In the rows, zero is written as 128.
T: a few groups of rows, each row roughly a mix of its group's hidden directions:
T (97 x 11):
[[155 166  95  92 164 114 127 128 136 118 153]
 [127 183 110 155 148 150 132 106 128 108 159]
 [134 109 120 117 170 125  92 180 124 107 131]
 [120 141 128 165 158 126 135 190 107 125 127]
 [110 133 131 149  83 122 130 144 148 101  77]
 [156 169 109 116 140 115 149 100 145  85 139]
 [137  97  85 137 123 145 174 126 106  98 123]
 [ 84 116  93 117 155 120 116 152  95 157 135]
 [130  91 118 101  82 135 124 131  84 109 118]
 [113 139 125 181 114 153 146  98 127  89 128]
 [165  98  89 124 130 161 124 169 124 115 133]
 [121 143 146  89 132 135 112 137  73  94 119]
 [156 130 110  99 160 115  92 128 159 122 165]
 [104 117 122 122  97 163 134 124  71 120 106]
 [152 129  75 108  93 111 131 146 148 148 147]
 [144  81  80 131 112 154 119 115 142 142 150]
 [133 162 141 169 142 123 111 115 160 150 169]
 [121 138 107 185 100 125 167 114 129 108 135]
 [105 135 136 115 127 145 136 127  56 108 123]
 [135 104 109 140 163 131 139 154 108 136 184]
 [127 171 140 113 159  97 117  89 152 119 146]
 [138 120 166 105  86 151 140 146 103 143  95]
 [137 122 159 151 115 103  82 135 168 115 107]
 [129 125  92 142 149 145 103 103 165 155 164]
 [157 122 155 147 166 101 149 146 171 122 129]
 [135 134 166 161 141 101  85 152 154 139 139]
 [115 106 138 138  86 148 159 124 103 102  90]
 [114 162 143 130 114 136 132 153 101 186 142]
 [145 136 111 107 141 146 152 106 101 103  75]
 [131 119  95 102 121 152 173  89 103 128 137]
 [132  89 169 148 101 168 112 137 129 131 105]
 [ 77 105 148 129 130  95 113 126 121 170 119]
 [128 105 137 136  86 115 119  91 165 141 163]
 [134 139 105 120 142 115  89 107 174 146 164]
 [135 103 101 140 163 135 145 159 103 128 174]
 [135 170 171 132 139 115 100 119 136 140  87]
 [104 168 171 132 119 130 122 124 115 177 137]
 [120 179 149 132 120 135 158  97 109 156 104]
 [125  93 106 167 126 123 137 174 130 110 158]
 [116  77 138  97 114  88 130 138 127 141  97]
 [147 123 139 144 139 123 141  89 125 163 183]
 [128 125 109 115 148 136  76  95 157 136 161]
 [143  79 124 120  91 140 146 157 113 121  95]
 [154 155 172 127 131 106 113 104 171 141 143]
 [173 154 118  94 119 165 139 158 109 126 129]
 [130 157 161 159 161 114 116 151 120 162 155]
 [118 178 145 106 125 138 139 107 112 139  79]
 [ 93 190 127 147 120 117 138 120 134 159 123]
 [107 157 109  78 171 114 116 125 108 134 135]
 [131 111 113 186 142 150 104 140 149 136 160]
 [135 140 126 185 134 128 126  99 165 106 154]
 [112  90 133 171 144 131 153  93 106 135 152]
 [162 142 152 137 190 120 105 134 112 132 119]
 [125 168 133 130 157  81 120 116 152 140 162]
 [117 129 126 111  72 132 140  85 149 123 101]
 [120  86 112 141  77 119 127 123 163 109 144]
 [115  93 112 189 102 147 140 143 124 127 129]
 [139  76  92 129 101 133 140 119 141  89 125]
 [138 121 155 145 102 106  91 117 170 113  98]
 [134  95 160 131 131 151 151 146  94  97  94]
 [137  96 166 133 100 162 126 117 130  98  93]
 [134 150 143  84 115 108 156  99 121  96  98]
 [117 146 161 168 130 132 154 138 161 142  89]
 [118 111 148 155 106 143 114 111 180 144  94]
 [103 165 170 110 133 132 113 130  95 105  99]
 [139 129  80 125  97 144 165 159 103 141 127]
 [152 120 146 108 109  75 149 109 161 117 113]
 [159 100  98 112 146 181 120 152 131 117 127]
 [127 115  83 134 143 128 130 105 108 143 184]
 [134 117 171 112 125 104 146 148  91  91 105]
 [131 128 189 117  93 148 132 115 123 127  95]
 [118 133 181 101  97 130 140 111 113 127  89]
 [138  77  98 140  82 131 133 118 149 146 129]
 [ 99 102 142 175 118 136 163 102 102 139 122]
 [141  83 165 134 162 105 126 112 124 100 146]
 [122 153 131 139 135 137 170 107 100 168 164]
 [150 104 112 139 140 118 109 114 189 145 152]
 [110 155  97 126 159 173 120 127  96 104 138]
 [125 155 156 181 148 114 128 163 120 149 141]
 [134 108 124 135 127 103  97  96 181 144 153]
 [146 167  89 124 123 112 160 166 138 148 139]
 [123 100  98 159 139 140 122  92 150 156 164]
 [157 126 162  81  95 122 146 132 123 125  95]
 [146 101 100 154 120  95 157 122 152 152 162]
 [121 139 171 114 173 125  89 110 128 101 132]
 [107 127 112 156  97 112 173 106 116  95 110]
 [132 114 184 123 116 102 107 119 159 161 122]
 [128 155 148 160 130  93 155 137 174 150 117]
 [111 129 141 156 140 112 101 189 138 134 152]
 [114 151 140  89  94 133 129  78 140 149 117]
 [152 141 145 125 129 124 115 101 135 105  63]
 [105 173  97 139 119 112 171 118 100 124 136]
 [ 96 122 178 145 115 145 123 111 113 116  85]
 [126 136 163 170 126 101  94 157 156 137 136]
 [102 136 106 148 132 158 145 103 104  77 116]
 [142 149 152 164 144 116 115 152 128 109  75]
 [147 129 119  95 169 160 113 147  97 100 140]]

one row of each group, then the others: which group is each in?
[139  72 137 146 166 144 119 102 134 117 151]
(52)
[146 116 102 108 127 112 153 108 135  69 108]
(90)
[111 166 129 104 164 141 125 166  96 134 105]
(38)

[137 151 105  95 157  98 118 150 130 166 155]
(90)
[134 101 164 153 174 108 125 103 150 119 148]
(52)
[129  83  95 151 102 129 141 150 138  87 123]
(38)
[161 103 109  99 163 137 114 120 116  91  97]
(38)
[127 146 126 136  97 136 156 108 124 108  67]
(38)
[ 80 107 127 142 106 122 154 111 100 107  95]
(90)
[119 149 161 136 121 110  84 154 155 122  91]
(38)
[124  77 114 124  81 146 134 120  95 121 117]
(52)
[115 109 175 118 120 102  88  95 138 110 119]
(52)
